In the rows, zero is written as 128.
Which row each row swaps with, under one turn or mirror:
The rows were stretched afterwards, more along some directions than others.
turon: [135 111 119 119 157  92  75 136 165 102 110 110 110 134  96  78]
gino: [118 146 142 119  99  93 110 110 141 113 149 125 107  97 119 119]
Poraf: [112 134 135 134 111 101 156 107 136 157 138 141 125 147 128 145]
zabo: [137 134 130 141 109  89 113  87 155 142 134 122 132 132 130 127]
dufep: [128 131 134 142 126  85 145  77 114 148 137 118 157 168 113 146]
Bago: [123 119 118 143 101 129 112 124 155 123 120 154 104 124 121 123]
Vete: [134 128 124 126 131  87 115 120 121 111 120 100 126 131  98 106]
lod: [140 103 121 115 133 121  94 162 161 107 122 141 113 102 120  84]
lebi: [115 131 132 123 115 114 153 113 138 147 124 134 122 145 120 136]
tira: [131 119 126 121 136 100 140 143 102 126 137 112 141 154 116 128]
Rul: [111 150 137 123 127 117 111 115 138 132 143 158 115 128 116 140]
Fulup: [154 124 126 138 120 112 103 140 176 110 111 117 107 108 116  81]
Pogol: [139 144 143 125  94 104 130 109 132 136 158 119 114 115 126 133]
fonut: [127 130 133 126 116 123  97 110 174 129 124 113 111 109 114 141]
bipi: [116 145 134 119 143  76  78 112 146 124 145 120 116 125  99 148]
Gilud: [121 113 136 117 125 114 112 122 137 144 150 122 146 125 127 159]
dupi: [103 135 159 111 146  88 106 102 139 122 149 117 117 148  93 125]
fovu: [125 122 128 143 125 117 155 121 137 158 118 124 137 154 121 148]
logu: [125 142 116 138 117 127 110 147 164 128 116 145 108  93 121 122]
Tapo: [140 143 118 130  95 129  86 120 173 135 131 151  94 104 115 106]
kop: [133 120 117 128 149  94 103 127 135 103 113 123 126 136  93  93]
pogu: [147 129 109 136 118 127 140 130 148 130 109 132 106 140 111  97]
seru: [154 109 123 132 129 109 125 102 140 132 126 126 138 144 132 123]
vik: [149 113 113 122 119 111 104 145 139 131 128  99 125 139 105 108]
Nogu: [119 131 135  95 138 120  75 141 156 100 139 120  84 103  91 113]
Buz: [136 120 128 137 125 109 101 115 169 106 111 126 106 137 108  76]
taton: [153 101 111 110 166 109  77 155 143  94 122 100 132 117 108 102]
Zuz: [120 148 147 139 126  89 130  71 129 144 134 127 130 158 103 133]
tos: [102 151 153 125 135  93 120  85 137 131 151 131 128 130 115 131]
nuz: [132 151 114 131 112 124 123 120 136 142 140 114 126 117 116 154]
laz: [105 143 128 117 139 105  98 147 153 121 138 137 109 107 107 126]
Ros: [145 134 112 138 115 140 120 157 160 116 107 136 110 102 115 100]
rok: [119 154 134 125 124 105 121 136 141 132 141 129 126 112 117 128]
suk: [121 130 132 141 145 109  91 141 139 123 143 128 131 141 102 128]
Pul: [122 140 133 134 117 103  92 101 155 122 141 106 129 120 114 133]
gage: [141 123 131 135 139  72 115 116 149 120 118 134 104 156 104  91]
kule: [130 134 128 140 107 136 150 113 139 154 125 122 136 138 121 162]
Soli: [114 120 132 114 129  93 135 112 119 116 133 101 130 131 117 118]

Vete is swapped with Zuz
fonut is swapped with Fulup
lebi is swapped with rok

